[[113 118 109 129 103 134]
 [136 139 115 136 121 112]
 [131 134 128 129 132 110]
 [112 110 120 139 132 136]]
->
[[136 139 115 136 121 112]
 [112 110 120 139 132 136]]

[[131 121 122 132 136 134 138 122]
 [125 128 135 136 117 131 116 141]
 [131 148 139 121 134 131 133 110]
 [133 104 110 139 138 137 126 131]
 [130 130 140 130 128 124 120 140]
 [122 123 131 129 134 122 115 121]
 [110 101 115 142 141 131 110 136]
 [132 114 116 137 125 130 117 130]
 [138 114 117 136 145 133 147 119]]
->
[[125 128 135 136 117 131 116 141]
 [133 104 110 139 138 137 126 131]
 [122 123 131 129 134 122 115 121]
 [132 114 116 137 125 130 117 130]]

[[128 128 127 128 128 128 127 130 127 126 129]
 [120 126 113 136 135 112 107 145 121 111 138]
 [121 127 113 136 135 114 110 145 120 110 139]
 [127 128 117 134 138 116 110 140 125 122 137]
 [124 125 120 136 133 118 115 136 125 121 134]
 [120 126 113 137 136 111 106 145 121 111 138]
 [126 125 119 138 137 115 111 136 126 123 136]]
->
[[120 126 113 136 135 112 107 145 121 111 138]
 [127 128 117 134 138 116 110 140 125 122 137]
 [120 126 113 137 136 111 106 145 121 111 138]]

[[126 119 139]
 [146 105 139]
 [136 111 131]
 [115 116 150]]
->
[[146 105 139]
 [115 116 150]]

[[128 127 129 129 130 127 128 133 131 130 128 130 123]
 [136 126 128 129 118 131 134 136 128 131 124 136 122]
 [128 134 149 133 129 138 136 128 130 124 139 125 127]
 [130 129 126 128 123 131 131 125 124 127 127 128 132]
 [128 135 153 134 129 140 138 128 130 124 141 125 126]
 [137 126 128 130 118 133 137 137 128 131 124 138 122]
 [131 130 126 128 120 134 132 124 123 125 126 127 133]]
->
[[136 126 128 129 118 131 134 136 128 131 124 136 122]
 [130 129 126 128 123 131 131 125 124 127 127 128 132]
 [137 126 128 130 118 133 137 137 128 131 124 138 122]]

[[155  99 139]
 [144 137 150]
 [126 145 102]
 [121 108  99]
 [140 125 130]
 [124 113 131]
 [157 107 123]]
->
[[144 137 150]
 [121 108  99]
 [124 113 131]]
---
[[125 116 127 136 127 132 138 127 133 122 136 135 128 129]
 [135 120 114 121 113 128 130 125 127 133 115 127 124 130]
 [115 153 153 134 153 126 129 132 142 115 145 128 129 118]
 [116 153 153 131 153 129 127 133 142 117 145 128 121 126]
 [136 109 109 125 109 130 122 127 120 141 113 123 130 130]
 [131 115 114 133 123 131 131 129 122 125 125 130 130 129]]
->
[[129 125 116 127 136 127 132 138 127 133 122 136 135 128]
 [130 135 120 114 121 113 128 130 125 127 133 115 127 124]
 [118 115 153 153 134 153 126 129 132 142 115 145 128 129]
 [126 116 153 153 131 153 129 127 133 142 117 145 128 121]
 [130 136 109 109 125 109 130 122 127 120 141 113 123 130]
 [129 131 115 114 133 123 131 131 129 122 125 125 130 130]]

[[107 145 129 144 133 101 107 125 103 122 124 124]
 [124 122 117 121 116 131 114 111 114 115 111 128]]
->
[[124 107 145 129 144 133 101 107 125 103 122 124]
 [128 124 122 117 121 116 131 114 111 114 115 111]]

[[157 104 118 100 137 106 128 100 131 102]
 [142 157 146 143 155 138 124 102 107 144]
 [129 149 135 147 124 129 152 124 111 155]
 [148 141 135 117 150 123 149 138 148 100]
 [111 136 122 129 121 154 134 132 146 149]
 [106 103 146 102 131 115 135 120 131 143]
 [105 138 153 140 123 120 122 147 134 118]
 [138 150 122 155 106 134 141 132 146 104]
 [128 102 137 105 109 124 103 133 113 108]]
->
[[102 157 104 118 100 137 106 128 100 131]
 [144 142 157 146 143 155 138 124 102 107]
 [155 129 149 135 147 124 129 152 124 111]
 [100 148 141 135 117 150 123 149 138 148]
 [149 111 136 122 129 121 154 134 132 146]
 [143 106 103 146 102 131 115 135 120 131]
 [118 105 138 153 140 123 120 122 147 134]
 [104 138 150 122 155 106 134 141 132 146]
 [108 128 102 137 105 109 124 103 133 113]]

[[138 124 113 144 115 140 118 136 118 137 105]
 [145 128 128 143 125 139 114 140 136 147 102]
 [140 122 122 141 119 141 120 141 127 137 108]
 [122 114 103 135 108 139 133 134 100 113 125]]
->
[[105 138 124 113 144 115 140 118 136 118 137]
 [102 145 128 128 143 125 139 114 140 136 147]
 [108 140 122 122 141 119 141 120 141 127 137]
 [125 122 114 103 135 108 139 133 134 100 113]]

[[108 137 138 103 115 117 132 130 107]
 [128 114 137 140 127 120 111 131 149]]
->
[[107 108 137 138 103 115 117 132 130]
 [149 128 114 137 140 127 120 111 131]]

[[136 130]
 [114 115]
 [119 124]
 [127 122]
 [129 133]
 [119 135]
 [151 124]
 [123 133]
 [115 127]
 [114 127]
 [134 124]
 [153 130]]
->
[[130 136]
 [115 114]
 [124 119]
 [122 127]
 [133 129]
 [135 119]
 [124 151]
 [133 123]
 [127 115]
 [127 114]
 [124 134]
 [130 153]]
